One vector is turned by the same rotation once a step. Each row is the vector after some number of steps, and that number follows the row.
The counts run from 0 to 812.
[121 109 151 160  74 143 109 143  88  84  96 100 114  95 119 131 126 124
 124 136 130 118 105 131 108 103 150 144 158 132  97 160 149  64 131 156
 135 160 117 171  97 130 130 180]  680
[126 150 177 152 112 139 117 157  88  95 159 129 141 137 152 102 162 137
 171 139 111 129 130 140 132 117 162  97 156 128 121 119 181 160 171 117
  95 154 162 157  84  94 110 112]  155
[129 127 134 146 162 122 153 137  98  94 173 122 140 154 142 102 112  95
 154 132 145 108 140 144  90 105 134 153 116  92 105 162 176 154 124 104
 128 156 106 147  85  70 164 145]  311
[125 145  93 135 118 101 144  96  76 102 157 113 143 144 120 149  74 145
 128  92 189 167 145 143 165 131  80 163 124 138 110 104 157 148 161 116
 134  94  93 121 107 141 108 114]  332
[126 112 119 129 123 106 153 120  69  93 166  98 137 157 118 111  98 159
 131 120 154 131 144 137 154 153  76 150 107 118 115 120 184 209 148 127
 136 122 125 150 111 108  97 113]  654
[128 132 145 152 119 142 151 172 120 129 145 140 143  93 116 127 118  94
 139  84 199 165 133 152 176  84 141 131 134 163 121 105 150 142 152 161
 139 145 113  95 111  93 119 148]  174
[120  95 155 116 135 130 177 155  99  84 156 135 149 126 139  96 118  88
 141 132 168 125 165 139 123 115 102 171  82 104 129 168 137 181 155 158
 108 149  89 137 113  96 122 141]  377
[128 133 169 132 133 147 148 211 110 113 158 119 154 148  92  73 150 150
 136 114 122 117 124 102 142  95 119 119 128  97  83 137 167 144 139 157
 120 156 105 156  77  97 124 140]  118
[129  81 149 182  80  94 115 128 119  50 102 128 121 106 158 126 137 114
 113 150 158 116 115 144 103 134 146 139  97 137 107 166 138 133 100 161
 147 121 103 145 132  74 140 144]  426
[118 114 136 140 163 121 169 140  90  98 152 126 134 145 122  97 130  75
 158 123 167  92 152 134 121 104 128 162 111 102 104 150 159 147 151 136
 108 156 108 145  67  75 152 173]  310
[126 115 122 174 113 120 142 117  86 105 141 121 108 137 185 139 105 119
 162 150 197  89 145 147  85 125 161 142 129 151 106 145 172 112 148 132
 140 158 114 121 117  85 150 158]  673
[117 114 131 120  86 129 119 137  99  93 157  92 133 139 137 136  78 153
 107 114 139 193 120 156  93 111 106 156 112  95  93 147 161 152  95 113
 169 133 109 149 139 139 104  89]  454
[104 127 136 149 113 144 128 162  78 100 145 122 135 101  99 107 142 133
 167 163 174  84 126 162 144 108 192 122 133 114 110 126 147 133 170 164
 133 169 114 122  95 106 104 159]  33
[106  82 140 157  95 138 117 119  92 125 140 105  96 109 157 126  94  71
 115 111 169 163 114 182  89 109 133 159 118 134  79 150 165 134 117 137
 139 168 166 124 113 112 107 127]  262
[136 135 149 169  72 115  97 161 120 111 129 115 146 141 109 106 145 169
  99 110 125 150 102 116 160 154  90 117 134 112  72 137 163 135 136 144
 111  76 124 158  89 138  90  97]  201
[108 110 160 150 114 116 106 162  90 116 150 118 125 147  83  91 166 108
 145 143 135 122 118 172 128 140 154 126 108  93  83 135 183 166 138 137
  91 141 161 153  83  89  94 123]  394
[127 150 148 173  75 110  79 133 114  88 143 124 121 142 190 158 112 136
 150 136 152 158 110 133 131 114 169 104 145 145  85 131 135  67 137 103
 150 119  92 116 108 120 151 105]  799
[108 111 107 154 128 118 140  93  61 116 128  91 119 155 145 148  89 121
 138 115 198 142 145 169 116 127 115 180 107 123  64 129 128  93 141 137
 143 122 101 136 104 143 123 124]  711
[110  93 146 122  79 148 145 143  98 119 141 111 126  97 114 130  84 113
 102 124 170 152 128 138 102 123 103 186 123 112  93 180 153 100 151 162
 111 142  95 135 120 161  95 166]  129
[143 156 136 168 119 120 101 132 107  70 166 130 154 140 150 108 155 153
 178 118 158  71 136 114 145 144 136 125 166 149 107 160 137 139 172 118
  90 126 108 117  83  90 117 132]  153
[136 119 136 167  63 106 125 152 142  57 132 144 157  90 155 126 107 119
 108 141 169 156 112 128 166 122 121 124 107 128 125 163 121 140 115 157
 154  99  68 110 134 105 120 119]  494
[110 124 120 111 125 138 141 130  79 120 174  92 130 119  84 124  90 127
 125 111 145 157 134 148 103 107  87 177 149 111 117 149 201 152 156 119
 109 145 127 162 102 134  87 151]  5
[130 123 141 134 106 118 125 125 100  45 136 110 166 148 139 123 118 161
 127  93 139 150 149 130 114 129  91 175 101 111  91 170  94 161 129 132
 136  90  78 146 126 131 100  80]  579
[122 119 196 159  69 135  86 174 113  86 105 123 127 121 139 128 157 154
 149  87 140 160 120 134 127 101 163 116 128 154  83 134 102 119 139 161
 136 146 119 126 138 110 112 112]  545
[129  94 128 170 104 127 128 155 114  97 163 113 132 149 177  97 109  89
 130 141 158 100 114 135 133 119 143 116  99 105  58 152 118 133  95 142
 164 149  97 119 104  76 155 108]  635
[135 130 143 195 112 119 136 151 121 102 127 141 140 129 176 130 150 131
 154 131 190 153 108 169 142 119 161  96 115 140 105 101 184 120 130 133
 155 108 133 132 114  70 132  96]  552
[128 115 148 162 101  90 137 154 112 104 120 120 120 162 136 147 104 125
 103 145 133 143 110 109 107 124 114 138 110 100  83 156 197  79 114 127
 141 109  83 171  98 102 172 168]  112
[120 158 162 143 114 141 117 170 121  69 141 147 177 113 120 103 151 112
 147 126 130 145 112 122 193  95 140 118 132  97 104 140 105 124 165 138
 110 121  83 135  66 112 131 112]  116
[120 113 159 125  96 112 152 159 105  83 119 117 132 119  87 143 111 155
  98 141 124 166 122 115  99 114 107 154 118 109 132 154 199 136 134 145
 132 135  93 181 130 119 113 175]  491
[111 147 130 145 143 132 126 136  75  76 138 102 134 124  81 133 119 102
 149 105 119 166 120 148 147  54 146 152 142 125 103 110 137 105 134 119
 157 166 116 160  67 107 155 151]  109
[128 126 167 169  94  82  98 163 125 106 142 146 122 157 151 133 156 115
 158 110 169 147 128 150 142 151 143 100  98 145  98 116 169 178 132 121
  98  99 132 103 126  64 126  97]  790
[138 143 122 178  84 114  94 144 148  77 142 132 150 112 130 125 108 122
 114 144 150 144  88 122 169 114 135 112 141 118  82 152 128  83 112 136
 157  99  58 123  97 108 147 122]  561
[116  91 166 129 106 142 170 157 102  83 135 119 144  95 137  98 113  75
 131 110 153 119 156 113 137 111  99 167 102 125 114 165 104 166 158 175
 110 167 109 134  99 102 119 151]  376
[120 132 163 171  87 110  61 136 114  98 120 129 126 134 124 137 166 117
 131 113 118 186  96 169 117 134 136 130 136 109  75 156 156 119 123 112
  91  93 143 143  95 112  97  94]  715
[141 124 146 169  81 173 147 148 116 135 155 115 154  99 177  97 118 113
 115  93 172 131 122 131 151 123  86 131 162 146  86 141 166 126 163 164
 115 131 161 125  88 133  92 106]  449
[133 149 153 159 139 105 123 114  88 105 145 118 134 168 160 138 143 139
 178  62 157 155 159 142 150 120 102 144 131 164 111 107 150 153 176 105
 103 118 139 130  97 100 128  98]  20
[136 153 109 127 121  92 113 119 101 100 163 108 138 148 104 158  98 158
 132  79 165 188 140 140 141 128  67 163 147 141 122 136 175 153 151  96
 111  88  97 125 118 127 103 114]  333
